(in the rows, 128 means zero)
Rows swapped in pairs by one turn or mirror: which row each one swaps with:
lize: [126 121 109 139 111 118  93 108 135 153 135 111 138 115 123 144 131 137
 114  69 109 119 119]
mukog: [132 128 123 120 133 133 141  98 129 154 117 112 142 110 113 129 130 135
 120 120 170 139 137]
zelu: [134 113 112 134 168 121 136 134 120 155 136 119 129 148 111 124 115 128
 110  97 122 133 119]
lut: [111 111 138 142 109 145 116  97 162 150 122 122 116 100 130 152 154 122
 113 122  91 125 124]
Rufub: [107 110 122 158 146 103 122 126 146 151 122 100 132 143 132 139 119 145
 119 115 125 144 129]
Lobom: [126 129 122 117 126 113 154  93 132 147 112 132 129 112 131 135 152 170
 124 123 105 136 140]
dufa: [126 127 127 135 116 151 137 126 132 145 127 125 129  94 118 130 144 123
 125  94 161 140 128]
Ponor: [136 133 119 147 122 137 133 110 131 158 138 143 113 108 128 172 122  90
 125  89  95 142 125]
sunob: [158 129 109 129 132 149 134 102 112 156 146 142 129 114 155 142 145 110
 117 106  91 111 129]
Gini: [161 124 118 134 135 128 144 106 130 172 130 105 117 114  89 160 145 118
 122 132  95 138 125]
Rekal: [135 123 120 146  95 132 131  96 125 143 144 146 130  95 127 168 144 120
 125 106 112 165 133]
besum: [131 127 117 139 158 145 146  94 131 141 133 146 139 104 162 127 131 118
 125 113 136 156 130]
dut: [133 108 122 135 118 148 134  92 135 141 135 113 120  97 111 129 173  99
 115 108 106 119 110]
Fiki: [133 157 136 153 150 142 125 121 123 125 127 123 146 112 114 162 111 153
 131 105 109 133 141]
lusu: [147 111 117 128  99 145 121  84 134 172 138 131 119  99 135 151 156 136
 109 111 100 128 128]
Zak: [100 146 130 126 129 118 136  97 146 157 116 128 104 120 125 141 112 152
 121 108  99 161 128]
Mumep: [144 121 141 146 129 158 124 111 144 189 144 136 124 107 143 127 143 134
 130 126  94 134 101]
ped: [157 126 117 144 164 146 122 123 133 142 121 144 137 100 149 129 127 131
 126 143 128 128 131]
Gibuf: [151 104 114 160 136 122 125 141 119 170 123 125 130 122 118 150 140 102
 130 135 116 116 115]
pif: [102 149 104 133 135 134 120 103 139 142 135 127 134  99 135 108 147 107
 125 134 103 144 121]
Deze: [118 125 139 156 138 138 120 153 127 154 145 135 139 143 118 135 115 121
 121 119 107 136 119]
Sefil: [151 128 121 159 129 151 104 118 124 143 142 115 121 105 137 157 120 111
 124 110 153 142 127]
buku: [129 125 117 142 134 142 119  78 119 158 131 123 135 119 112 146 139 110
 120  72 116 100 134]
posa: [112 136 120 146 116 147 110 131 127 132 145 131 130 106 119 124 138  98
 124 111  79 137 131]
fisol: [145  93 131 140 132 128 151  95 137 163 123 112  96 136 130 137 150 131
 113 101 121 130 127]
mil: [117 135 119 131 132 135 112 111 124 163 120 120 136 107 123 116 128 143
 121 152 144 144 126]
Geraz: [135 126 129 167 102 154 146 103 131 132 125 118 118 104 129 135 153 153
 127  97 113 154 137]
ludo: [126 111 123 159 136 127 125 116 122 130 114 113 127 116 122 172 134 113
 115  99 139 113 141]
Lak: [142 123 121 120 132 121 122 110 125 157 134 113 132 110  82 145 122 147
 122 117  87 167 135]
dos: [122 143 133 126 170 132 133 104 126 149 112 117 139 100 122 137 130 153
 154  90 111 123 129]
kovuv: [124 132 120 143 163 127 140 102 125 133 125 153 135 119 142 144 135 148
 130 136  80 135 132]
Vabe: [145  97 117 146 119 124 126 106 149 168 112 119 132 128 125 133 148 137
  99 126 129 114 133]
Voz: [136 120 123 133 111 136 109 100 132 151 147  82 127 115 118 135 138 148
 124  88  97 111 115]
gizu: [127 114 147 141 132 164 138  96 153 172 144 124 115 114 142 131 145 145
 120  92  87 134 115]
sili: [127 121 115 125 138 108 112  93 135 160 137  85 129 115 134 109 127 110
 114 107 120 143 118]
vulu: [119 128 131 141 140 127 130 116 128 153 148 125 111 144 142 136 121 150
 119 120  72 153 120]
Gogiv: [118 129 116 151 123 126 122 103 133 148 105 140 153 105 114 166 122 159
 122 138 104 148 139]
Sobo: [143 119 113 148 122 150  86 119 124 160 131 131 113 115 136 145 125 128
 118 117  82 114 111]
buf: [129 117 121 158 135 115 137  76 126 151 126 164 129 120 106 137 142 133
 118 139 113 143 121]
Gana: [128 130 133 142 124 143 142  87 128 137 131  80 122 107 101 126 152 144
 121 108 127 133 132]
kuvuz: [146 117  98 154 151 130 130  99 113 145 148 129 139 130 139 128 123 142
 112  92  88 160 123]
tena: [140 122 104 147 169 126 135 107 116 136 153 107 156 107 131 130 134 109
 129  93 103 140 113]
zeli: [134 119 125 134 109 125 102 121 124 154 131 139 126 107  99 142 129 144
 124 111 145 161 115]
Lazun: [143 111 120 141 157 129 134 138 127 149 128 111 126 130 136 125 137 100
 132 103 123 108 114]
mogu: [130 115 119 151 155 126 141  73 121 133 132 168 129 109 117 148 136 132
 120 100 107 154 127]
Fal: [143 139 142 150 145 131 150 112 122 132 121  98 134 100 117 148 133  96
 138 126 123 138 138]
sud: [128 129 122 118 178 135 151  95 127 143 135 116 147 111 114 129 132 137
 122 136  99 154 118]
zatiz: [142 121 117 125 166 134 117  89 133 143 135 143 132 106 122 163 114 128
 115 138  87 154 124]
sav: [129 142 113 149 149 128 133 100 113 113 139 125 166 102 116 152 118 136
 138 109 105 135 134]
Sako: [122 126 121 122 162 135 104 121 134 157 126  99 134 109 151 140 108 146
 121  98 135 136 129]

lize swaps with Fiki
lusu swaps with kovuv
Fal swaps with sili

Rows swapped in pairs by one turn or mirror: which row each one swaps with:
Pufep: [132 118 123 120 123 105 121 105 152 119 122 129 156 116 145 133 114 137
 149 112 142]
Der: [127 125 123 119 138 126 112 108 170 122 130 124 132 127 136 139 110 157
 136 121 132]
bos: [144 124 134 108 146 126 140 126 137 122 123 116 143 139 143 165 146 118
 137 151 159]
pudo: [118  94 118 114 119 129 118 131 112 149 128 129 131 158 125 133 133 105
 104 126 129]
fek: [128 144 143 103 123 147 137 132 130 172 135 126 115 142 132 136 137 131
 127 144 118]
fibek: [123 125 113 124 107 109 117 144 107 137 106 122 134 103 147 108 127 106
 145 131 138]
difes: [107 146 152 130 118 144 121 115 120 141 130 133 150 125 101 124 153 104
 144 123 133]
dufo: [129 137 148 126 136 132 157 127 120 153 121 107 115 145 118 145 125 120
 132 111 128]
Zerim: [123 128 134 147 110 132 125 133 119 122 124 157 139 130 150 146 128  90
 122 109 140]
puzef: [106 102 106 131 136 130 120 148 113 158 117 133 140 147 136 138 134 132
 105 129 127]
Varuv: [137 103 133  92 119 127 126 117 126 136 129 128 120 148 111 136 116  95
 121 135 124]
Lel: [124 114 141 100 123 139 127 112 136 138 134 137 120 152 117 140 112  93
 128 144 135]
Gosu: [125 129 112 122 134 135 135 170 132  86 128 133 141 107 131 142 144 114
 120 124 118]
sab: [121 137 115 126 134 159 123 135 137 102 114 163 112 120 122 112 146 116
 138 126 136]
vilip: [120 116 148 128 112 133 127 137 112 114 120 125 117  91 137 159 146 110
 147 135 152]
nogab: [119 128 110 119 140 130 135 167 132  88 124 141 137 105 133 142 149 124
 119 126 121]
tiz: [133 125 139 116 121 127 137 128 123 121 152 145 150 126 126 118 127 130
  93 136 172]
turap: [129 147 131 139 104 136 105 151 128 118 131 151 136 140 140 135 151 102
 109 141 127]
roreg: [120 109 132 129 148 134 110 130 152 141 132 139 111 146 117 153 119 150
 130 132 130]
nosi: [129 136 140  99 130 127 115 124 138 131 141 109 126  96 113 141 118 101
 108 136 140]
rini: [111 104 108 128 134 124 122 163 113 151 121 128 139 143 145 133 135 135
 104 126 132]
darer: [107 150 136 124 129 150 131 136 132 126 117 130 157 118 112 131 160 117
 143 121 110]
lidez: [146 120 138 135 120 113 129 144 127 133 135 123 171 139 134 131 145 146
 149 137 129]
Padi: [125 112 103 148 123 129 133 132 124 106 129 119 105  95 125 112 128 134
 124 128 132]
fak: [126 127 148 148 120 135 111 113 115 138 145 143 122 133 108 118 144 106
 125 128 167]
vepel: [137 115 107 152 123 115 145 126 113 112 133 107 116 101 119 120 129 130
 129 123 138]
Kot: [118 129 111 121 131 133 132 166 129  87 126 129 138 109 130 146 153 118
 121 123 122]
Meno: [114 137 131 124 155 122 136 144 129 157 123 136 136 126 148 148 131 160
 127 134 151]
temag: [141 126 115 122 118 120 122 152 107 141 107 111 130 101 145 115 137 108
 144 139 120]
tobo: [129 107 137  93 115 134 123 111 134 132 133 130 122 148 113 137 115  93
 126 133 134]
nore: [127 135 113 116 130 132 137 162 131  91 119 133 133 105 133 147 151 114
 118 124 115]
Rira: [126 139 127 120 116 132 105 133 134 122 145 128 121 103 118 141 128  92
  94 139 128]
rivik: [143 110 132 116 145 118 147 119 126 123 115 121 136 149 143 156 142 124
 134 143 166]
fafo: [115 129  96 144 124 148 132 132 131 103 127 138 104  99 128 114 135 130
 125 128 141]
kiber: [111 136 126 117 162 123 133 145 137 152 127 132 136 118 141 149 134 161
 131 130 150]
fetan: [128 128 152 140 111 143 108 119 123 130 142 139 116 134 112 124 155 107
 116 119 162]
Zev: [134 109 111 153 123 120 135 123 112 108 133 114 113 101 118 117 126 130
 140 126 127]
zos: [124 138 154 143 115 137 106 121 113 138 140 147 134 127 110 119 144 113
 130 127 164]
bepef: [112 137 134 118 162 126 135 146 134 157 127 127 135 121 146 140 126 156
 134 129 148]
sidab: [151 114 135 129 123 106 138 131 129 135 147 114 159 135 118 134 147 141
 146 129 120]
zerud: [125 124  98 150 127 143 129 128 132 102 134 138 110 101 130 108 127 133
 124 133 137]
detev: [116 113 149 127 113 139 129 151 108 116 125 123 112  98 149 148 148 122
 131 143 158]
navo: [124 147 147 106 122 141 138 125 136 168 149 125 129 142 135 128 129 132
 116 142 129]
bufud: [110 153 136 119 137 145 135 144 136 129 125 123 156 112 119 131 154 118
 147 123 107]
Gakef: [124 148 126 127  99 139 111 150 133 118 139 137 133 132 130 126 137  94
  95 140 126]
Rifu: [128 141 147 104 119 139 144 117 137 142 143 135 142 143 125 117 125 142
 104 138 159]
basos: [109 131 124 113 159 122 136 144 131 154 127 127 138 121 150 141 128 156
 134 133 147]
dogas: [130 120 120 122 135 122 117 105 165 118 128 128 153 125 140 138 115 147
 143 119 142]
sef: [117 113 148 123 112 133 119 142 111 116 118 124 107  90 142 153 144 111
 141 130 147]
sezal: [144 117 129 117 145 123 148 119 130 124 124 128 143 147 135 159 145 125
 139 148 166]
vob: [135 117 118 124 129 109 114 105 148 120 119 126 153 125 141 134 115 137
 152 114 146]
gobad: [120 119 124 120 143 122 115 111 169 122 134 127 132 134 135 152 119 154
 130 127 131]

difes swaps with pudo
dogas swaps with Padi
fetan swaps with Lel
navo swaps with Gakef

